-118.756   -53.986   100.531   138.123    71.207 -> 71.207

 11.738   10.631   -3.094    7.425  -11.577    2.659  -11.340 -> 2.659

 131.2   -71.3    71.0    65.8    19.0  -114.5    49.9
-155.1   127.4   191.5    60.8   167.8   114.9  -144.2
 -14.8     4.5    44.0   201.1    92.0    68.3   -51.9
-> 60.8

 145.751   -12.346  -216.151   -94.435   161.670
 187.728   -82.168   103.648   167.750   213.651
 -90.420   -49.210   -55.736   148.762   165.788
-> 103.648

  6.279  -16.987    3.975  -17.417    2.040   19.738    3.029 -> 3.029

-0.288   0.734  -0.643   0.730   1.302
 0.737  -0.450  -1.464   0.894   1.109
 1.462   0.000  -0.082   0.743  -0.252
-> 0.730
---
[42.6 49.6 40.6 35.6 48.8] -> 42.6
[-50.9 -38.3 -57.9 -14.2 -25.9  -3.3] -> -50.9
[ 27.9 -59.4 -39.5  24.6] -> 27.9
[-55.8  29.9  17.9   1.2 -34.7] -> -55.8
[ 18.6  -0.8 -41.4 -24.7  43.9  29.1] -> 18.6
[-11.2  46.0   9.2  -4.5] -> -11.2
[-37.2 -25.4 -15.0 -52.0  -8.7 -16.8] -> -37.2
---
[ 18.8  44.9 -38.3  10.3 -13.6] -> 44.9, 18.8

[[-21.8 -19.0  28.8  43.5 -18.0 -24.9]
 [-13.3 -48.2 -35.4  27.4 -22.1   5.2]] -> 43.5, 28.8

[[  4.4  41.3   2.6 -29.8  31.4  53.5]
 [ 14.0  13.9   0.4  -1.9  21.2 -29.2]] -> 53.5, 41.3

[  5.7 -44.9  13.8  55.8] -> 55.8, 13.8

[[ 12.9  36.1  -1.5 -52.4  33.1 -30.8]
 [-22.2 -26.9  26.1 -51.1  15.0 -39.4]
 [  5.5  26.4 -48.6 -47.5  -2.0  30.7]] -> 36.1, 33.1

[ 39.4 -43.7   7.7  53.5] -> 53.5, 39.4

[[ 39.0  61.1 -26.3  54.8]
 [ 55.1  31.3 -14.3  24.6]] -> 61.1, 55.1

[[-17.8  51.0  -4.9 -21.1]
 [  2.8  15.0  -4.9  57.2]
 [ 11.4 -49.2  -4.9 -28.8]] -> 57.2, 51.0

[ 16.0   3.7  57.2 -11.1   0.7  -6.2 -15.3] -> 57.2, 16.0

[ 20.8  43.4  27.1  49.5 -51.8 -35.7] -> 49.5, 43.4
---
35  82  74  26  29
12  30  29  33  27
24  56  57  37  37
⇒ 37

417  869  685  389  391  502
565  537  676  344  181  896
401  791  702  384  331  640
⇒ 640

 17  -20   14  -20   11   -1   25
 12    1    3   -3   -6   -3    1
 23    7  -29    0    4  -11    6
⇒ 6

6  1  5  4  4
0  3  8  4  8
4  5  5  3  6
⇒ 6

5  9  3  8  7  3
4  6  5  7  1  3
4  9  6  2  0  1
⇒ 1

64  44  28  47  80
52  42  53  41  43
25  46  69  40  34
⇒ 34

3698  6794  5387  5844  3314
4537  7744  4710  6136  4508
9170  3086  6398  5279  8162
⇒ 8162

60  81   1  47  79
45  57  39  47  23
58  51  20  55  55
⇒ 55

3737  7374  5813  6047  3655  8063  5787
2745  9520  4281  5621  2284  8422  3688
9871  5726  7014  7307  9546  5201  5019
⇒ 5019

8183  8309  7530  6365  8111  6148
7573  8798  6671  7940  8376  3217
9715  8285  8298  7410  8223  6210
⇒ 6210
---
[[-2, -38, 35, 35], [-11, 22, -43, -6]] gives -6
[[119, 211, 201, 76, 247], [102, 193, 90, 106, 105], [159, 26, 2, 136, 58]] gives 105
[[62, 62, 76, 42], [62, 68, 56, 65], [46, 12, 81, 64]] gives 65
[[222, 649, 562, 273, 467, 836, 469], [363, 662, 583, 252, 353, 635, 556], [562, 618, 194, 386, 471, 409, 618]] gives 556
[[2030, 8303, 3153, 9986, 7916, 7967], [5170, 5259, 1576, 5875, 6906, 8824], [6410, 5442, 6365, 7423, 6348, 6332]] gives 8824
[[-123, 182, -146, -583, -114, 658], [-212, 164, -308, -372, -815, 260], [-229, -653, -193, -565, -795, 138]] gives 260
[[400, 742, 116, 344, 756, 58, 482], [504, 105, 191, 109, 203, 495, 390], [157, 459, 581, 294, 396, 387, 482]] gives 390
[[-32, -17, 27, 11], [5, 44, -5, 32]] gives 32
[[180, 71, 101, 161, 44, 199, 151], [157, 158, 133, 126, 71, 76, 121]] gives 121
[[14, 91, 203, 147], [161, 168, 15, 165]] gives 165
---
[ 150.493  -10.907  -33.867  117.570   39.560   -3.452 -167.174] -> 150.493, -167.174

[  6.007   2.718   8.281  13.113  -9.868 -13.705   9.649] -> 6.007, 9.649

[ 0.00  0.16 -0.10 -0.07] -> 0.00, -0.07

[[-0.03  0.01 -0.08 -0.14  0.14]
 [-0.10  0.11  0.02  0.04  0.00]] -> -0.03, 0.00

[[  73.205  150.353  -86.689 -120.995  -76.914]
 [  10.147 -125.192  176.991  138.592   57.880]] -> 73.205, 57.880

[[ 19.24  -3.57  -2.97   1.50  -7.94 -12.95]
 [  9.99  13.99  -9.83   7.79   8.17   1.67]] -> 19.24, 1.67

[-17.0  10.4  -6.1 -10.1] -> -17.0, -10.1

[-1.6  1.2  1.0  0.4] -> -1.6, 0.4
---
 0.01   0.10   0.00   0.19  -0.09  -0.15 -> 0.00
 1.56   0.69  -1.31  -0.99  -0.27 -> -0.27
  11.449    50.380  -139.456   152.135    19.303   186.724  -149.801 -> 11.449
 151.486  -175.818   -46.253    54.190 -> 54.190
 1.23  -0.98   1.58  -1.70   1.72 -> 1.23
 107.5     1.5  -120.5  -159.2   -82.8 -> -82.8
---
-26.5   14.1   12.6  -25.8   15.5   -3.2  -36.6
-26.4    5.3  -15.3   11.5   22.1    0.8   55.2
-33.8   16.6   30.1   -9.5   11.9  -39.7  -29.9
gives -33.8

  3.5  -19.0   45.3   10.0   -3.8  -26.1  -10.6
  6.0   10.4   11.8    3.2  -42.9   23.4   29.0
 55.8  -10.2    9.7   -9.9  -12.7   31.1  -16.2
gives 55.8

-21.9   24.8   27.4  -35.6   -3.5   -4.7
-17.8  -22.2   28.2  -37.2   12.3    2.5
  6.5   45.4  -16.1   20.8  -18.0   -6.6
gives 6.5

 28.8   12.9   -8.8    3.1  -29.0  -44.4
 21.8   -1.1   -9.2    7.8  -25.3  -43.3
 19.4  -21.7   24.1   11.5   12.7   38.5
gives 19.4

  9.1    5.1   22.9   12.5  -22.1    6.9
-48.2   -2.5   52.3   36.5    6.1  -59.6
 12.0   10.4  -42.7  -24.8  -17.6   41.9
gives 12.0

-33.1  -22.3   22.9   12.0    0.4
-15.5   -8.7   44.0   -8.5    6.3
 -8.7  -10.0   17.3    1.8   -9.4
gives -8.7
